(in the rows, 128 means zero)
A state moves one step at a time under one of 7 hidden systems, and each row is a state written as 26 numbers. Each run below is a few steps of one system.
q929, run 1, 9 rows:
[[160 150 122 118 111  94 106 102 122  86 153  93 127  96 118 193 161 127
  144 107  91  71 147  94  87 116]
 [139 143 166 147  93  96  41 117 126 110 124 119 168  97 152 103 157 163
  136 102 136 131  77 151 166 139]
 [139 162 118 115 114 144  76 172 144 109 152 132 139 104 173 109 153 111
  119 173 106 153 191 174 100 166]
 [180 159 138 121 106 113 111 134  77 125 156 111 140 118 132 172 139 110
  116  95 120 101 132  93  33 129]
 [174 129 144 188 102  92  81  96 126 117 113 137 159 126 139  83 200 133
  145 104 157 148  95 148 123 103]
 [122 136 102 126  91 132  76 122 171 104 148 110 125  93 122  97 175  95
  109 178 105 114 202 146 117 130]
 [138 141 141 107  84 123  62 145  90 132 169  73 159 121 102 143  96 110
  102  98 127 106 111  98  75 135]
 [159 128 118 181 121 117  86 152 110 111 131 107 173 156 144  87 162 122
  165 121 156 200  99 162 103 120]
 [152 129  75 141 113 115 128 127 152  78 151  96 115 113 107 146 193  90
  156 166  88 127 184 129  90 127]]
q901, run 2 (9 x 26):
[[126 138 163 119  89 196 153  79 157 147 141  76 115 164 105 120  86 149
   82  94 141 120 125 100 112 101]
 [ 94 106 116 129 165 116 179 180  86 165  99 117 102 165 124 103 130 116
  119 120 131 166  48 118 130 115]
 [144 107  99 102 154 143 195 136 130 134 138 179 110 133 103 181  84 102
  148 161 115 117 180 122 124 166]
 [137 143 156 123 111 161 173  60 164 113 127  79  96 142 114 162 131 170
  115  88 110  97 114  93 131  95]
 [ 70 116 144 117 163 114 160 157 106 166  83 149 103 126 152 101 124 152
  108 122 133 136  57 125 190 127]
 [146 141 139  89 143 177 164 151 127 159 142 183 117 139 147 154  62 119
  107 145 127 129 177 140 105 175]
 [166 156 151 136 141 143 178  92 132 127 127  95  97 165 141 161 149 148
  120  75 121 120 107 102  65  76]
 [101 101 122 145 170  86 178 123 103 158  71 190 103 113 137 113 161 131
  131 132 145 112  94 111 173 109]
 [142 126 156  97 106 178 147  97 162 166 133 184 112 123 116 122  77 116
   79 146 138  94 185 131 136 157]]
q517, run 3:
[[ 87 149 105 133 117 150  92 148  83 125 154  64 164 129 136 137  99 129
  117 121 155 133 173  80  74  98]
 [158 105  87 172  75 114 139 135 110  89 130  98 140 116  91 115 197 107
  162 152 110 165 103 118 131 162]
 [163 105 128 115 165 100 114  87 204 100 149 130 115 154  92 160 121 106
  169 119 106  99 143 169 131  89]
 [ 60 151 129 106 133 121  72 130 112 110 143  73 156  97 147 164  92 170
  129 109 130  93 145  92 146 105]
 [128 136 117 142  95 130 112 180 119  91 130  97 142 114 152 108 173 145
  152 151  98 189  83 157 161 188]
 [193 137 133 115 187  99 121 138 160 111 144 167 119 154 152 166 133 107
  173 120 108 133 143 188  88 120]
 [112 162 145 139 137 107  95  96  92 122 116 141 156  82 174 166 134 174
  131  94 154  79 159  82 121  98]
 [127 147 148 148  76 136 102 124 149 117 105 117 119  97 158  63 203 151
  100 143 113 153  96 152 170 152]
 [180 139 156  98 147 125  81 150 168 149 156 150 119 162 136 106 112  81
  106 125 119 134 138 195  71 120]]
q173, run 4, 9 rows:
[[192 111 147 163  81 149 168  71 168 127 121 122 105 161  90  92 174 115
  120 114 123 145  95 137 120 118]
 [ 55 119 110 104 167 114 103 157 144 164 118 113 103 131 131  77 130  89
   82 154 133 112 155 135 119  68]
 [109 114 120 121  77 152 118 133  76 130 151 109 174 109  90 160  58 138
  129 122 148 118 129  73 143 176]
 [163 117 123 160 112 140 172 126 148 104 124  78 110 177 111 108 175 130
  151 115 108 188  59 146 125 121]
 [ 66 117  78 102 200  87 124 165 141 120 126 118 104 120 131 140 137  96
  141 165 108 107 171 133 126  84]
 [122 119 137 127  88 139 116  87 127  98 139 132 166  89 104 176  84 173
  158 121 133  97 140  97 193 174]
 [143 144 163 137 133 136 141 136 159 120 106 112 102 152 168  93 173 163
  127 112 106 176  51 177 159 131]
 [101 137 111  87 207  94 119 190 103 146 130 168 120 123 166 160 100 104
  134 144 121 112 161 143 100 121]
 [185 125 146 153  96 148 155  63 119 116 131 173 158 115 113 178 104 158
  160 105 153 106 152  99 137 157]]
q929, run 5 (9 x 26):
[[104 159 129 156 133 122 138 152  94 141  85 144 115  99 201  81 208 150
  102 141 136 150 121 125 126 121]
 [177 111 129 109  99 112 131 125 127 155 134 196 111 102  92 121 138  66
   96 157 116  86 161 130 103 170]
 [151 141 174 138 113 156  95  69 152 152 139 111 148 161 124 112  92 140
   99  78 173 112 138 123  93  70]
 [ 65 123  90 164 119 131 125 158  94 143 101  97 135 119 142  59 175 119
  104 158 155 163 135 104 129  98]
 [163  82  97 115  90 128 144 144 126 138 155 132 123 139  47 126 110  56
  125 159 111 127 130 124 108 171]
 [140 121 141 137 150 135 108  92 167 115 152  71 143 190 105 144  89 139
  157  80 146 140 110 140 108  60]
 [ 53 118  75 155 143 109 129 156 109  93 108  82 139 104 140 119 170 149
  165 160 124 156 129 108 174 113]
 [158 108 121  91  97 127 138 154 137 105 156 130 120 115  85 168 104 109
  147 150  75 124 104 142 155 213]
 [151 159 167 110 181 126 103 121 160 109 144 111 134 164 170 172  94 167
  158  77 123 133 109 167 114  94]]
q353, run 6:
[[196 122 146 113 116  75 118 105 110 130 139 165 123 104  96 173 142  97
  132 101 108  65 110 112  93 142]
 [121 121 140 161 140 125  88  63 182  96 125 125 163 134 131 125 120 171
  175 110 161 128 148 149 181  82]
 [ 94 189 146 109 122 158 114 164 118 124 119 111 112  94 213 114 163 168
   88 142 105 139 146 133 124 148]
 [187 124 151 135 114  86  92 155  72 162 133 173 154 129 123 116 130  87
  116 103 149 125  85 133  74 149]
 [128 106  88 176 164 128 127  96 154 116 128 139 159 157 121 119 126 117
  179 141 176 152 196 139 116  68]
 [ 92 156 119 115  87 162 140 119 138 130 124 104  93  86 142 109 173 127
   67 164 103  98 186  95 115 131]
 [152 102 154 122  74 106  68 140 122 152 141 121 147 131  79  77 118  91
   99 117 133 128  60 145 138 155]
 [ 94 113  87 136 173 143 117 165 140 110 150  85 158 176 127 131  84 124
  178 142 146 188 150 155 123 101]
 [123 148  93 115 107 143 182 146  90 111 138  95  99 101 123 177 159 120
  114 147  89 107 161  68  82 151]]
q152, run 7:
[[123 148 101 123  90 176 102 121 151  92 173  80 150 117 121 147 110 125
  131 156 119 131 218 117  97 139]
 [162 129 145 146  81  95  90 117 113 119 133  74 130 130 100 103 185 114
  114  93 116 126  54 116 100 111]
 [ 97  98  83 154 173  74  77 151 131 117 119 152 160 120 128 101 144 100
  175 163 154 143 158 159 152  99]
 [131 155 104 121  94 164 116 121 141  71 172  61 148 116 125 181 120 147
  154 137  99 130 184 106 105 146]
 [156 132 151 149 103  74  90 127 109 111 118 100 133 117 129 116 193 138
  135  89 112 127  37 130 129 124]
 [106 122  99 136 179  89  74 160 131 110 125 171 165 107 161 126 126 124
  178 161 144 143 176 170 153 127]
 [165 173 136 120  83 167 113 116 125  85 169  86 146 111 147 184 123 155
  136 117 104 123 171 111  85 161]
 [172 136 162 153 111  71  85 118 110 133 106 148 133 110 144  94 200 126
  122  95 131 120  61 143 120 120]
 [113 127 107 129 155 115  70 140 146 122 136 179 162 103 156 115 116 110
  150 170 151 128 217 166 136 128]]
q942, run 8 (9 x 26):
[[ 63  98  88 132 180 153 183 148 133 159 109 130 112 168 118 103  92 113
  128 157 158 159 153 123 144  91]
 [100 119 112 101 109 158 213 116 138 133 118 109  68 116  96 148 140 125
   93 150  89  96 134  79 142 142]
 [118  81 149 109 147  98 147 115 164 155 104 150  92 145  84 103 118 112
  119 120 115 109  52 150 193 120]
 [ 56 112 115  95 175 167 152 166 152 156 127 115 110 163 132 109  60 125
  113 152 134 155 140 147 158 116]
 [121 130 124 100 124 164 230 150 108 146 115 124  74 134 121 156 124 131
   97 137  92 127 103  91 124 167]
 [130  86 132 128 175  93 181 113 151 156  86 189  86 143 109 108 145 109
  133 132 127 115  87 147 175 108]
 [ 59 124 128  86 172 162 147 127 175 158 122 129  94 142 134 115  77 128
   92 149 130 108 172 137 155  93]
 [122 133 160  89 101 169 191 138 117 169 119 120  78 137 117 126 107 133
   62 117 102 116  78 101 128 160]
 [133  82 124 134 165 112 176 147 129 176  97 181  99 168 104  81 127  85
  122 138 145 153  83 155 142 119]]
q152, run 9:
[[136  97  78 124 165  57 129 154 128 112 129 138 104 118  93 143 177  66
  158 157  94 107 134 136 110 114]
 [128 111 121 138 115 130 108  67 170  79 148 109 162 119  94 174  97 161
  186 119 132 107 158 121 182 123]
 [ 85 167 151 138 107 135  96 144 112 108 114  66 137 107 181 107 164 187
  117 108 121 151  81 119 157 123]
 [138 126 109 103 156  87  95 216  92 129 141 155 137 118 148 134 131  90
  146 155 105 152 110 166 110 179]
 [205 136 131 150 139 135 135  89 135 100 153 152 159 149 130 189 107 139
  185 101 143 131 166 135  87 127]
 [126 168 156 151 115 116 121  80 126 122  95 135 114  85 178 119 204 172
  104 107 131  90 136 103 130  94]
 [115 124 139  96 102 115  64 160 141 141 133 169 134  78 135  91 126 103
   97 172 112 111 145 165 167 186]
 [178 135 151 133 101 171  86 125 137 136 168 110 172 175 118 119  69 118
  129 105 160 165 141 153  79 132]
 [135 143 110 170 133 109 139 120  87 145 110 112 123 133 142 104 196 106
  108 113 153 126 138  89  51  63]]
q353, run 10, 9 rows:
[[164 111 177 116 109 123 108  75 150 134 143 123 144 148  84 154  73 144
  133  69 140  93  77 124 148 119]
 [ 79 143 123 151 167 140 147 137 136  99 102 102 133 137 184 129 141 197
  169 124 134 174 108 138 182 107]
 [155 159 144  91 142 117 152 172  91 145 120 187  99  95 176 161 144 123
  104 138  94 107 130 129  99 185]
 [190 107 160 156 137 107 119  65 137 150 125 177 152 158  99 132 104 119
  145  81 175 105 117 131 109  89]
 [ 64 140 117 156 153 152 142 104 155 123  93 126 121 119 175  92 158 170
  126 150 154 142 173 127 170  80]
 [133 147 156  94  92 143 123 169  98 174 121 167 107  98 149  93 134 107
   54 149 115 116 119 130 112 186]
 [161  87 131 152 140 120 119 123 123 163 135 141 155 192  83  98  83  86
  140 102 180 159  97 145 101  95]
 [ 60 119  69 142 160 157 187 134 134 119 113 100 111 133 131 125 138 130
  138 170 135 145 189  96 137  91]
 [141 119 139  93  64 142 152 132 125 145 133 134  91  96  87 122 138  99
   72 148  86  92 110 105 136 190]]
q901, run 11, 9 rows:
[[135 114  89 185 122 146 212 127  74 138  98 145 130 138 128 119 167 125
  141 140 160 167 135  82 105 127]
 [157 103 128 100 108 115 163 106 169 136 125 155  71 115  78 126 159  81
  101 151  80  82 124 134 138 150]
 [ 89 108 155 101 156 131 107  92 164 146 134 105 133 155  99 138  51 145
  122  91 151  94 113 123 163  73]
 [ 87 126 114 153 114 188 182 157  80 155 110 114 142 150 146 102 102 155
  116 137 166 190 117  97 137 145]
 [172 128 117  94 130 131 187 168 128 131 141 132  73 141 111 153 150  85
  114 147  69 132 111 138  83 173]
 [127 114 135 111 186  95 143  84 159 110 127 130 114 140 112 194 101 147
  169  93 119  77 123 120 149  79]
 [ 77 135 142 152 109 173 168  99 117 140  88 141 133 107 160 107 123 192
  112 130 161 136 131  93 195 135]
 [146 150 165  80 112 156 142 175 128 169 131 144  85 136 150 102 124 105
   62 136  94 136  98 155 101 175]
 [157 129 136 113 204 103 137 131 126 140 139 143 125 175 135 177  89 114
  156  88 139 115 127 140  71  76]]
q173, run 12 (9 x 26):
[[107 127 173 107 149  99  89 112 152 173 110 130 103 140 128  80 130 115
   73  94 139  89  85 141 129  66]
 [ 99 114 112 141 115 148 116 169  62 167 124 159 176 124 133 101  75 119
  117 147 184 159 145 107 129 160]
 [178 129 120 133  92 178 208 122 126 121 146  91  99 165  97 151 136 117
  121 122 101 156 115 104  77 154]
 [105  94 103 133 168  70 121 109 154 134 115 106 100 144  84 111 165  83
  131 124 124  95 116 122 119  44]
 [ 62 104 102 134 100 147 102 125 127 123 126 128 167  92 110 109  92 142
  134 168 155 128 172 108 202 154]
 [133 148 155 103  94 170 156 149 136 111 140  64 107 146 135 143 119 165
  117 109  83 160  58 130 146 173]
 [120 110 106 125 212  60 121 170 113 125 120 128 124 156 134 149 136 105
  174 114 122 138  86 150 112  84]
 [122 117  95 152 137 139 155 100 132 100 122 175 153  98 134 167 118 150
  179 161 146 122 208 113 168 149]
 [147 155 181 105  98 148 149  89 178 121 114 124  81 110 147 127 164 168
   93 111  85 101  93 139 164 146]]
q942, run 13 (9 x 26):
[[187 137 147 100 125 136 161 115 166 128 150  97  76 165 104 149 146  97
  107 105  80 114 104 140  67 113]
 [ 81 102 130 142 170  82 116 138  77 171  94 146 146 132 128 107 110 127
  125 100 178 116  81 100 145  80]
 [106 120 104 139  83 196 156 118 151 129 130 135 133 118 118  96 115 126
  107 184 142 151 203 121 153 161]
 [170 124 137 102 122 109 152 120 158 117 146  82  78 154  85 152 157  96
  118 106  72 107  76 131  89 114]
 [ 68  93 121 137 172  88 108 145  89 157 102 144 158 131 121 114  87 134
  146 112 176 127  89 113 175  95]
 [108 132 104 129  92 204 171 128 157 111 137 117 121 123 131 120 117 143
  121 180 118 161 192 126 154 173]
 [169 126 142  97 142  88 155 133 145 116 132 109  76 140 105 161 167 106
  130 104  66 102  62 139 105 125]
 [ 72 103 130 129 185  99 105 140 107 158 101 172 159 125 143 117  76 144
  147 121 177 124 117 132 184 102]
 [122 157 126 117  93 212 174 125 160 119 137 116 106 126 153 123 124 152
  102 166 110 153 186 130 131 168]]
q517, run 14, 9 rows:
[[ 98 145  84 133 129 126 136 145 107 132 122 125 108  94 147 113 185  95
   98 172 122 111 207  97  79 108]
 [195 110 157 130  52 120 117  92 129 126 142 136 134 112  72 131 136 112
  114 106 117 100  84 116 131 174]
 [105 108 136 146 163 138 107  99 178 134 128  96 143 185 117  96  93 135
  144 107 168 155 124 157 143  51]
 [ 74 140  77 106 119 138 116 177 100 117 149  86 125  96 130 138 133 102
  110 175 107 122 192  95  96 138]
 [198 108 133 143  79 118 143 119 113  99 144 122 144 131  85 159 136 127
  167 109 106 143  66 126 136 187]
 [105 113 122 139 204 106 127  99 182 114 116 124 124 164 136 137 119 144
  176 114 144 129 138 157 153  49]
 [ 68 159 113  88 116 127 100 160 106 116 136 109 122  62 157 152 133 141
  101 158  95  87 172  97 137 155]
 [186 131 165 134  91 131 123 143 120 115 132 131 141 139 133 126 134 148
  146 105 112 170  43 161 149 193]
 [131 134 124 140 215 112 127 130 152 137 116 162 126 164 172 126 129 124
  158 123 154 144 163 170 100  62]]

Which system made each run below?
run 15:
[[147 108  83 191 125 104 101 131  95 123 127 142 176 133 118  97 163  91
  164 145 176 163 166 126  90 104]
 [130 134  98 146  93 132 106  81 141  83 156  78 149 106  99 159 147 124
  147 133 126  98 197  88 100 100]]
	q942
run 16, 2 rows:
[[149 108 146 157 156 146 131 132 141 147 119 153 156 186 140  95  89 139
  155 112 174 195  94 177 144 118]
 [102 155 102 121 163 156 208 149  95 142 110 133  91 126 169 156 144 135
  108 145 121 127 177  86  84 114]]
	q173
run 17 (2 x 26):
[[144 115 147 133 117 160 141 116 171  99 140  86 133 172 112 132 100 163
  165 108 115 177  66 162 178 145]
 [ 94 154 120  90 196 105 160 183 113 115 122 104  92 129 174 180 135 148
  143 122  82 127  99 129 121 121]]
	q353
run 18 (2 x 26):
[[107 124 160 110  97 143  73  77 151 156 142 123 148 118  98 112  74 125
   83 107 161  72 157 107 137 100]
 [ 97 133 128 166  90 170 123 148 113 125 117  78 153 144 149  70 140 162
  122 131 153 201  90 128 156 139]]
	q353
run 19, 2 rows:
[[ 77 114 127 122 110 125  51 142 149 144 126 141 154  98 129  62 116 113
  102 167 151 126 161 154 175 133]
 [134 145 129 120  94 189 115 171 108 148 162  88 147 163 133 103  88 108
   95 133 141 179 141 132  70 150]]
	q353
run 20 (2 x 26):
[[146 132 104 135  92 106  81 100 142 107 151 110 132  91 101 126 178  86
  115 149 116  82 195 110  84 109]
 [137 107 126 156  66 110  51  91 157 103 144  92 165 109  82  87 155 112
  136 131 139 122 125 133 153 119]]
	q152
run 21, 2 rows:
[[121 138  95 112 154 108 120 176  91  99 163  58 136 145 123 187 116 116
  162 111 102 136 115 106  70 113]
 [161 110 105 170 132  77 152 110  97  89 110 146 144 106 118 170 179 143
  196 117 122 125  94 107 150 139]]
	q152
run 22:
[[158 125 124  90 173  70  98 183 106 145 141 178 121 121 135 151 125  72
  131 135 107 104 129 158  83 145]
 [141 137 148 152 144 163 154  74 120 140 121 165 160 143 149 161  74 172
  146  96 185 121 170 101 125 103]]
	q942
run 23 (2 x 26):
[[140  90 138 129 119  77  77 141 111 158 116 199 154 102 104  91 121  91
  126 140 149 111  99 152 166 160]
 [137 144 122 149 123 195 122 110 162 116 150 117 160 160 150 119  91 144
  143 140 163 172 207 149 104 117]]
	q152
run 24 (2 x 26):
[[129 149 139 146  35 163 108 115 102 122 127 114 149  79 134  99 160 149
   90 142 134 128 140  92 142 180]
 [168 116 134 132 129 104  80 165 156 130 142 115 130 166 120  76 155  83
  134 131 117 175  82 198 103 126]]
	q353
run 25, 2 rows:
[[138  98  81 162 105  93 157 107  98 131 110 150 119  96  84 120 191  82
  128 155 133  98 156  81 109 119]
 [152 102 163 122  72 142  89  71 186 133 147 106 135 142  64 100 100 116
  108 108 132 104 105 139 156 123]]
	q929
run 26:
[[ 66 105 109 124 152 119 108 173 154 112 117 107 134 132 136  95 122 142
  156 160 119 173  95 170 208 140]
 [116 139 108  75 150 149 165 179 129 106 153 120 106 124 137 193  87 131
  146 154  75 132 147 133 131 185]]
	q942
run 27, 2 rows:
[[107 129  98 147 131 134  87 131 139 128 149  67 140 156 118  92 144  92
  116 133 150 146 172 124  67  57]
 [119 115 105 138  64 122 118 121  68 122 144  85 153  97  76 148 127 115
  116 123 134 100 122  53 112 144]]
	q942
run 28 (2 x 26):
[[ 74 106  99 145  79 108  82 131  92 129 121 115 160  74  99  92 144 115
  113 158 149 110 142  87 164 140]
 [167 117 141 111  76 174 107 152 150 133 169  99 141 165  93 105  86  98
  113 133 117 171 109 161 110 178]]
	q929
run 29:
[[100  96 136 137 116 160 119  84 139 163 134 127 157 155  82 107  52 123
  110 114 188 115 152 103 144  89]
 [ 90 129 118 151  85 168 182 144  84 148 104  81 114 134 125  89 154 144
   90 130 136 165  85  79 133 136]]
	q173
